(in the rows, 128 means zero)
One turn moves every row onto another: examples first, then more rows asked
q283: [138, 67, 132, 118, 123, 104, 89, 113, 146, 99, 119, 135, 137, 85, 154, 98]
q380: [131, 154, 177, 110, 107, 147, 138, 134, 124, 100, 152, 87, 103, 129, 163, 142]
q109: [117, 148, 158, 144, 129, 144, 144, 155, 140, 97, 145, 116, 75, 117, 175, 116]
q386: [165, 91, 160, 112, 164, 146, 124, 111, 132, 105, 93, 140, 148, 109, 166, 96]
q610: [140, 153, 175, 122, 130, 143, 128, 146, 133, 95, 151, 97, 84, 129, 170, 117]
q190: [117, 142, 155, 127, 93, 154, 167, 152, 135, 112, 140, 121, 74, 118, 140, 140]
q510: [134, 79, 117, 118, 135, 100, 102, 113, 147, 108, 83, 108, 141, 125, 159, 116]
q246: [123, 79, 114, 113, 120, 102, 111, 107, 142, 111, 81, 106, 151, 125, 154, 131]
q65: [127, 141, 156, 130, 107, 151, 158, 157, 142, 109, 143, 122, 64, 117, 141, 125]
q801: [119, 88, 138, 127, 138, 153, 159, 114, 129, 111, 81, 156, 160, 96, 169, 117]
q8: [104, 134, 151, 132, 93, 144, 173, 142, 101, 125, 139, 136, 130, 103, 115, 137]
q224: [150, 134, 159, 144, 144, 136, 138, 156, 120, 117, 147, 140, 91, 108, 125, 86]
q996: [140, 139, 175, 106, 99, 144, 147, 131, 97, 123, 146, 112, 136, 115, 109, 137]
q833: [140, 88, 144, 131, 161, 150, 142, 118, 137, 107, 86, 157, 144, 100, 172, 96]
q929: [116, 77, 108, 122, 120, 103, 117, 111, 145, 110, 79, 114, 145, 120, 158, 126]
q460: [133, 78, 119, 112, 126, 100, 105, 108, 144, 111, 84, 103, 148, 128, 154, 123]
q621: [103, 152, 165, 122, 94, 151, 161, 138, 122, 103, 144, 97, 111, 123, 164, 155]
q196: [125, 70, 135, 105, 98, 110, 102, 99, 132, 106, 117, 126, 162, 87, 144, 125]
q48: [143, 146, 173, 110, 100, 151, 147, 148, 133, 110, 147, 104, 77, 126, 136, 138]
q356: [119, 65, 120, 129, 114, 106, 104, 115, 143, 100, 114, 145, 141, 80, 154, 103]
q253: [157, 96, 166, 93, 142, 151, 132, 99, 120, 110, 91, 126, 171, 113, 158, 119]
q575: [110, 129, 142, 159, 119, 140, 167, 158, 117, 118, 139, 155, 102, 99, 126, 105]
q203: [129, 144, 165, 112, 89, 153, 160, 145, 130, 113, 144, 108, 83, 122, 135, 146]
q591: [130, 91, 153, 102, 127, 156, 152, 100, 117, 113, 85, 139, 177, 105, 162, 132]
q524: [144, 71, 142, 102, 113, 104, 89, 104, 134, 100, 122, 123, 152, 90, 146, 111]
q265: [124, 77, 109, 126, 132, 102, 110, 116, 148, 108, 79, 115, 140, 122, 158, 117]
q816: [94, 146, 152, 145, 108, 148, 165, 149, 132, 100, 143, 117, 92, 115, 172, 137]
q877: [166, 141, 180, 113, 131, 138, 127, 142, 109, 115, 153, 114, 114, 118, 114, 105]
q66: [145, 143, 166, 120, 110, 150, 148, 154, 139, 107, 147, 112, 66, 124, 140, 122]
q96: [110, 66, 123, 119, 101, 109, 114, 109, 137, 103, 113, 141, 155, 79, 149, 120]

q380 turns into q816
q224 turns into q996
q65 turns into q48
Now these:
q524 turns into q96
q833 turns into q253
q510 turns into q246

One turn moves every row onto another: examples first, then more rows asked
q67: [142, 177, 88, 137, 118, 154, 141, 103, 124, 116, 165, 117, 108, 143]
q765: [129, 81, 155, 105, 133, 150, 102, 138, 117, 107, 133, 160, 130, 120]
q925: [166, 100, 151, 127, 168, 156, 89, 92, 106, 94, 121, 148, 146, 159]
q194: [147, 173, 91, 127, 122, 149, 141, 93, 127, 115, 162, 111, 106, 153]
q910: [123, 83, 165, 109, 132, 157, 108, 124, 109, 104, 123, 151, 123, 114]
q637: [153, 162, 80, 140, 143, 148, 146, 97, 117, 120, 165, 114, 116, 158]
q282: [156, 166, 74, 137, 133, 125, 137, 97, 108, 123, 151, 132, 112, 151]
q255: [156, 90, 150, 106, 132, 144, 81, 107, 114, 149, 135, 142, 128, 168]
q579: [119, 110, 133, 126, 168, 149, 73, 132, 162, 127, 127, 136, 123, 126]
q732: [131, 81, 165, 100, 136, 142, 108, 114, 114, 98, 120, 142, 122, 129]
q767: [119, 108, 138, 119, 172, 143, 76, 117, 164, 121, 121, 126, 118, 134]
q603: [142, 88, 166, 112, 127, 157, 80, 92, 98, 151, 127, 127, 119, 156]
q701: [148, 100, 161, 140, 166, 182, 90, 90, 92, 98, 121, 143, 139, 133]
q41: [139, 167, 78, 153, 125, 146, 135, 105, 97, 130, 156, 134, 112, 129]
q227: [138, 80, 153, 98, 137, 135, 105, 126, 122, 104, 127, 156, 131, 134]
q217: [144, 165, 81, 151, 137, 164, 144, 103, 113, 126, 171, 117, 115, 142]
q98: [136, 178, 95, 137, 116, 162, 139, 95, 118, 116, 161, 110, 102, 138]
q180: [133, 170, 94, 153, 130, 150, 140, 82, 92, 121, 141, 115, 99, 125]
q736: [149, 105, 146, 149, 156, 183, 87, 117, 97, 109, 134, 163, 147, 123]
q909: [115, 113, 144, 123, 172, 153, 77, 115, 154, 123, 116, 121, 113, 124]
q704: [166, 101, 136, 133, 164, 162, 84, 119, 111, 103, 134, 169, 154, 150]
q809: [145, 163, 90, 136, 135, 128, 141, 76, 101, 116, 137, 112, 102, 149]
q724: [147, 92, 144, 120, 125, 158, 77, 125, 107, 160, 145, 156, 134, 147]
q990: [146, 159, 91, 138, 147, 156, 146, 80, 109, 116, 154, 103, 107, 157]
q737: [139, 175, 97, 131, 123, 154, 146, 85, 121, 115, 155, 106, 102, 147]
q922: [110, 115, 140, 129, 166, 160, 74, 125, 152, 126, 126, 128, 118, 115]
q438: [138, 165, 92, 153, 139, 171, 146, 87, 102, 121, 162, 104, 106, 141]
q124: [133, 93, 162, 122, 124, 170, 77, 109, 92, 159, 138, 140, 122, 136]

q438 turns into q990
q737 turns into q194
q255 turns into q724
Now these:
q765 turns into q910
q704 turns into q736
q767 turns into q579
q180 turns into q809

One turn moves every row onto another: examples first, then more rows asked
q389: [118, 110, 100, 150, 89, 129, 102, 99, 180, 136, 139, 119, 116, 121, 117, 118]
q95: [110, 112, 120, 155, 97, 131, 139, 104, 183, 144, 113, 126, 109, 107, 117, 115]
q162: [137, 98, 110, 173, 101, 115, 110, 105, 167, 135, 111, 132, 104, 112, 111, 126]
q856: [122, 190, 120, 164, 90, 114, 161, 123, 147, 112, 107, 121, 123, 127, 111, 119]
q739: [152, 174, 123, 118, 126, 102, 114, 109, 133, 106, 130, 165, 171, 136, 95, 151]
q142: [133, 186, 152, 127, 95, 90, 138, 99, 136, 98, 101, 156, 155, 106, 82, 139]
q998: [128, 120, 133, 109, 135, 115, 99, 109, 109, 130, 186, 114, 154, 115, 112, 144]
q782: [148, 152, 110, 161, 128, 102, 115, 133, 133, 150, 126, 172, 138, 143, 138, 129]
q459: [145, 125, 159, 146, 126, 95, 138, 113, 96, 102, 128, 104, 124, 90, 84, 150]
q598: [115, 177, 149, 99, 99, 98, 113, 94, 146, 131, 134, 178, 175, 111, 108, 127]
q553: [104, 174, 128, 145, 61, 90, 90, 103, 146, 142, 140, 151, 137, 112, 132, 100]
q133: [105, 122, 151, 138, 151, 122, 80, 121, 91, 149, 138, 117, 150, 123, 122, 137]
q261: [90, 134, 180, 106, 105, 109, 142, 98, 125, 142, 152, 117, 140, 72, 108, 120]
q656: [69, 146, 173, 130, 105, 117, 92, 105, 106, 137, 131, 93, 140, 95, 111, 115]
q160: [103, 144, 159, 151, 140, 128, 130, 124, 97, 116, 107, 83, 133, 116, 97, 139]

q856 turns into q553
q998 turns into q459
Now these:
q95 turns into q389
q656 turns into q133
q739 turns into q142

One turn moves every row onto another: examples first, then more rows asked
q237: [147, 145, 133, 120, 118, 164, 121, 119, 120, 83, 134, 102, 116, 141, 116, 124, 124, 171, 94, 125, 116, 131, 111, 147, 108, 133, 120, 128, 141, 136, 78, 115]
q353: [106, 103, 137, 117, 115, 121, 132, 100, 131, 101, 132, 124, 172, 165, 113, 147, 99, 162, 158, 127, 128, 91, 126, 135, 80, 106, 137, 122, 159, 123, 145, 93]
q648: [149, 130, 182, 85, 149, 133, 127, 131, 137, 140, 150, 125, 120, 160, 112, 170, 117, 106, 116, 115, 86, 96, 140, 169, 147, 143, 127, 93, 126, 130, 128, 121]
q932: [121, 141, 104, 107, 113, 121, 110, 131, 159, 115, 127, 124, 138, 147, 120, 120, 152, 128, 125, 161, 177, 129, 97, 136, 112, 107, 133, 145, 117, 150, 133, 158]
q200: [132, 116, 157, 88, 128, 138, 84, 130, 129, 128, 153, 141, 175, 146, 143, 172, 150, 100, 104, 115, 95, 124, 157, 78, 153, 108, 137, 162, 137, 135, 136, 119]
q92: [125, 141, 135, 128, 120, 122, 74, 128, 171, 106, 111, 172, 105, 141, 134, 138, 122, 153, 131, 137, 151, 122, 139, 130, 128, 117, 148, 126, 114, 114, 102, 149]
q810: [126, 120, 176, 88, 129, 141, 133, 141, 128, 147, 179, 131, 162, 148, 141, 170, 142, 102, 119, 106, 93, 97, 146, 123, 154, 104, 152, 153, 104, 94, 123, 108]
q950: [123, 129, 186, 93, 128, 139, 172, 157, 133, 136, 159, 116, 140, 115, 83, 139, 137, 104, 143, 145, 91, 138, 126, 145, 171, 153, 107, 117, 138, 142, 130, 144]
q226: [158, 139, 125, 125, 158, 127, 136, 108, 130, 163, 110, 146, 129, 162, 136, 134, 175, 149, 136, 153, 129, 130, 122, 164, 128, 119, 98, 142, 142, 111, 173, 118]
q885: [111, 116, 140, 134, 105, 135, 122, 145, 168, 112, 113, 174, 139, 131, 136, 122, 139, 127, 130, 155, 153, 126, 143, 98, 99, 129, 159, 160, 94, 107, 129, 150]
q508: [167, 126, 140, 113, 166, 114, 143, 104, 166, 139, 109, 163, 123, 168, 154, 148, 130, 157, 160, 132, 134, 148, 159, 136, 114, 142, 132, 174, 136, 91, 137, 109]
q24: [136, 136, 101, 123, 119, 113, 144, 154, 159, 115, 115, 134, 128, 120, 113, 127, 116, 155, 133, 139, 157, 128, 124, 108, 78, 122, 145, 121, 97, 126, 135, 164]
q659: [150, 94, 167, 80, 150, 125, 130, 150, 134, 151, 175, 163, 146, 144, 159, 158, 129, 112, 114, 120, 82, 123, 139, 100, 167, 118, 144, 153, 138, 122, 137, 104]
q806: [127, 120, 151, 90, 114, 168, 159, 146, 140, 98, 152, 122, 169, 124, 104, 116, 150, 99, 139, 134, 114, 154, 149, 119, 157, 160, 81, 144, 163, 143, 129, 129]
q400: [175, 126, 144, 89, 166, 136, 111, 136, 119, 96, 114, 125, 121, 146, 121, 144, 103, 124, 112, 112, 86, 102, 150, 131, 139, 146, 101, 93, 152, 129, 130, 121]
q695: [161, 125, 138, 93, 170, 123, 167, 151, 173, 168, 141, 113, 160, 97, 145, 178, 117, 124, 140, 109, 90, 117, 146, 104, 133, 142, 157, 154, 133, 115, 135, 104]
q207: [147, 126, 157, 64, 131, 107, 125, 143, 123, 162, 145, 87, 153, 101, 80, 131, 123, 113, 132, 147, 118, 136, 115, 152, 158, 151, 141, 167, 128, 95, 123, 128]
q187: [153, 138, 126, 83, 137, 112, 118, 149, 140, 188, 149, 85, 161, 94, 105, 153, 154, 146, 129, 123, 105, 135, 113, 144, 146, 157, 127, 164, 126, 111, 140, 96]
q342: [138, 144, 140, 125, 137, 131, 145, 121, 144, 143, 157, 183, 129, 160, 150, 154, 160, 176, 164, 115, 122, 161, 149, 126, 151, 97, 95, 144, 137, 116, 141, 128]
q122: [121, 132, 147, 100, 123, 144, 166, 151, 153, 149, 173, 112, 141, 123, 103, 127, 159, 128, 135, 123, 99, 153, 128, 153, 168, 174, 89, 140, 157, 129, 124, 100]
q632: [161, 109, 154, 89, 156, 131, 137, 142, 134, 133, 155, 143, 104, 155, 129, 129, 116, 126, 110, 118, 83, 118, 137, 159, 162, 161, 108, 109, 158, 111, 124, 94]
q626: [120, 112, 152, 120, 116, 161, 113, 109, 127, 96, 145, 145, 126, 143, 135, 124, 130, 127, 75, 149, 113, 146, 128, 107, 136, 107, 157, 157, 164, 128, 83, 132]
q174: [93, 100, 162, 127, 92, 132, 129, 113, 134, 114, 135, 151, 179, 144, 94, 147, 113, 164, 167, 136, 118, 113, 132, 127, 88, 121, 125, 115, 154, 138, 158, 111]
q766: [93, 107, 133, 119, 117, 112, 122, 103, 121, 106, 135, 122, 180, 142, 114, 139, 110, 163, 162, 140, 128, 107, 114, 115, 116, 77, 144, 150, 172, 110, 131, 103]
q763: [168, 129, 137, 92, 104, 168, 96, 121, 141, 154, 125, 134, 170, 81, 118, 158, 121, 156, 106, 144, 133, 136, 119, 123, 89, 120, 164, 141, 123, 144, 127, 147]
q361: [141, 141, 119, 116, 152, 150, 161, 139, 165, 130, 115, 98, 172, 88, 125, 166, 123, 115, 134, 97, 99, 115, 181, 93, 115, 141, 133, 142, 142, 94, 123, 119]
q966: [94, 116, 145, 127, 125, 114, 127, 98, 150, 112, 112, 129, 171, 111, 95, 142, 95, 162, 179, 149, 126, 119, 130, 124, 121, 105, 145, 139, 192, 116, 125, 117]
q528: [141, 138, 145, 84, 146, 119, 171, 144, 156, 145, 157, 92, 154, 104, 114, 165, 101, 120, 147, 99, 107, 119, 156, 125, 139, 131, 159, 155, 120, 76, 99, 120]
q602: [153, 122, 135, 121, 147, 99, 143, 139, 111, 158, 122, 156, 140, 136, 130, 133, 157, 174, 149, 151, 116, 164, 130, 99, 124, 116, 122, 182, 114, 97, 164, 125]
q446: [143, 142, 122, 116, 153, 100, 175, 115, 166, 158, 130, 136, 128, 152, 116, 156, 148, 157, 157, 138, 132, 182, 141, 124, 113, 135, 113, 150, 154, 147, 158, 144]
q316: [105, 105, 163, 125, 106, 122, 98, 104, 131, 128, 105, 147, 171, 117, 84, 138, 108, 165, 167, 160, 120, 112, 127, 140, 108, 127, 135, 123, 169, 118, 153, 114]
q820: [150, 115, 143, 127, 137, 171, 145, 121, 147, 123, 113, 153, 139, 85, 135, 145, 99, 134, 98, 145, 105, 128, 145, 95, 107, 107, 174, 127, 157, 117, 106, 153]
q894: [137, 145, 142, 114, 94, 198, 150, 131, 147, 110, 138, 107, 171, 104, 119, 138, 151, 155, 126, 139, 134, 136, 114, 135, 91, 140, 125, 152, 121, 159, 108, 122]
q69: [108, 154, 123, 148, 127, 149, 137, 141, 163, 90, 113, 148, 121, 131, 138, 121, 149, 139, 145, 152, 150, 110, 117, 133, 139, 99, 115, 120, 125, 131, 110, 153]
q911: [161, 134, 111, 68, 115, 122, 77, 135, 118, 151, 136, 91, 164, 101, 87, 133, 134, 139, 114, 116, 126, 143, 139, 134, 136, 150, 111, 151, 138, 97, 134, 122]

q122 turns into q187
q806 turns into q911
q207 turns into q528
Now these:
q820 turns into q626
q508 turns into q342
q885 turns into q92
q316 turns into q966

